Rotation paths and how fast each direction turns (deg/step)
Each turn is a multiple of 5 degrees from 10 to 175, or 0.
Each row of a path follows its step; steps can be skipped.
path 1
step 0: [ -5  -2 -24 -22   8 -13 -10  30  18   7  10  16   2  -8  -1 -34  -4 -21
  34  -9  14 -13 -24 -19   7   0  20   5 -32  16  -1 -19 -14  -1  -2  -2
 -33 -22  12  24 -11  -5  13  12   0 -15 -17  -1  11  -2  10 -17  -7]
step 1: [ -5  -9 -16  23  -7 -25  11   7  -2 -13  -3   8  10  -5  43 -14  13 -33
   4 -11  -5  -4   9 -20   4 -11  14  14 -17   9 -23  -7   6   0  30 -26
 -19  12  24  32   9  11  16 -25  -2   6  -5   0   4  -5   2 -15  23]
step 4: [ 19   4 -35  12 -21 -21   5   1  11  11  -6  15 -16 -28  16 -12  23 -28
  27  -3  -4  -7  -2  17   9  10   6   1 -22  16  -8  33   5   5   6 -14
  -9  -6  -7  12  -7 -27  17 -20  -7 -29 -14 -20  -1   4  19 -11  -7]
step 5: [ 20 -33 -20 -20  11 -26  21  18   1   9   0   5  11   0  21 -10   9  -5
   5  19  13 -26  -3 -19  11  -5  24   2  -6  18  -2  32 -21  -1   9  -8
 -26   5  39  22 -21  11  -6   4   4  -2  -6 -18   5  16   7  16  -7]
step 6: [  1  -7 -29 -13  35 -18  24  15   6 -16  14  11  -4 -10  17 -16  -8 -26
  35 -13  17 -24  -8 -12   7   4  14  11  -3   4 -20 -15  16   4  11  22
 -19 -14   2  15  -4 -21  16 -23  26  -5  -2  -4  14 -21  -1  -8  10]
step 7: [ 24 -13 -10   0   2 -31   3  10   1 -25   3   8 -10  -2   6 -17  32 -14
   3   2  -7   3 -24 -15  11 -14  -1  18 -39 -12 -11 -19  12   7  18 -19
 -13  -5   8  40 -17  19  -4 -27 -19 -10  -4   4  -3   3  11 -26 -12]
step 8: [  8  -4 -12  -4   1 -21  14  23  18  -6   0   9   9 -34  21  -6  42   6
  15  -1 -15 -10  -1  -7  -8  22  15  16 -15 -15  11  15  10 -15  27 -10
 -27 -10  11   5   8  15  25  -9  10  -2 -12 -27 -10 -13 -26   7  19]
step 9: [ 36  -2 -24  -7 -24 -14  -2  -9 -18  13   4  29  10  -1  22  -2  -8  -4
  36 -12  24 -17 -35  -6   0   0  -2   3 -15  14  -8  15  15  -9   0  -8
 -29 -19   2  19 -29   6   4 -15   4  -3   7 -10 -23 -10 -19   5  -1]
step 10: [ 26  -1 -26   4  -7 -17  32   1  23  -5  -7   2   6  -9  11   7  18   1
  10  18  14  -2 -14  -2   8  13   4 -20  -2   9 -20  20   7  20  47 -14
 -15   9   2  16 -28 -18  19 -22   3 -19  -7   0  19  -9  26   1   4]
step 12: [ 11  -7 -22   3  10   1   8   1   8  -8  -7  15   1   5  31 -22  11 -20
  25   1   9 -40   2  -4  -2 -12  17   6   1  -1 -16 -24   7  -2  33  -2
 -11  -5  34  35   0   5  24 -30   7  24 -11  -4   1  18 -13  -2   2]
step 13: [ 20 -10 -12 -11  18 -28   8  17 -11 -15  10  -6 -23  -8   9  -3  28  -3
  12   5 -13   2  -9  -4   4  -9  -7   6  -5  -7 -18   6  32   8   5 -19
 -21   1  14  14 -12 -13 -12 -53   5 -10  -2 -23 -25 -27 -10  -5   9]
Directions:
[-10  -4   6   2   1  -6  -6   0   4  -1   0  -2  -3   2  -4  -5   2   5
  -2  -4   0  -3   0  -8  -1  -9   2   4  -1  -5   2  -9   7  -8   2   3
  -8   4  -4   7   4   1  -6  -4  -1   7  -5  -6  -2  -9   3  -4   6] -> 60
[ -3  -6   4   2  -4  -5   2   3  -3   0  -7   1  -7  -9  -5   3  -8  -7
   3   2  -4   1   7 -10   0  -3  10  -3   3   0  -3   1  -3   7  -8   1
   6  -2  -5   4  -2   8   8  -2   1  -3  -5   1  -7  -1   3   5   0] -> 25
[  0   8  -1  10   2  -3  -6  -2   2   0  -3  11   2   2   7   3 -14  -4
   7  -7   3  -6  -2   4  -4  -9   1  -2  -5  -3   1  -4   0   4   2   2
   5  -6  -1  -3  -3  -2   1  -3   5   6   1   2  -1  -1  -2  -8  -3] -> 125
[ 4 -7  2  5 -3  9 -5  5  0  7 -3  3  7 -3  9 -9  8 -2  3  4  1 -4  7  4
 -1 -2  8  1 -4  0  7  1 -6  1 -3 -3  6  6 -3  6  7 -4 -4  2  0  1  5  2
 -6  0 -5  0  8] -> 100
[  2   3   7   1   0   4   2  10   1   2  -1   1  -1   3  -3   0  -4  -2
  -1   5   5   0   3  -7   5   0  -5   1   4  -1   5  -4   4  -3   8   3
   2  -3  -5   3  -6  -4  -7  -7   5 -16  11   6   1  -5   0   3  -3] -> 100
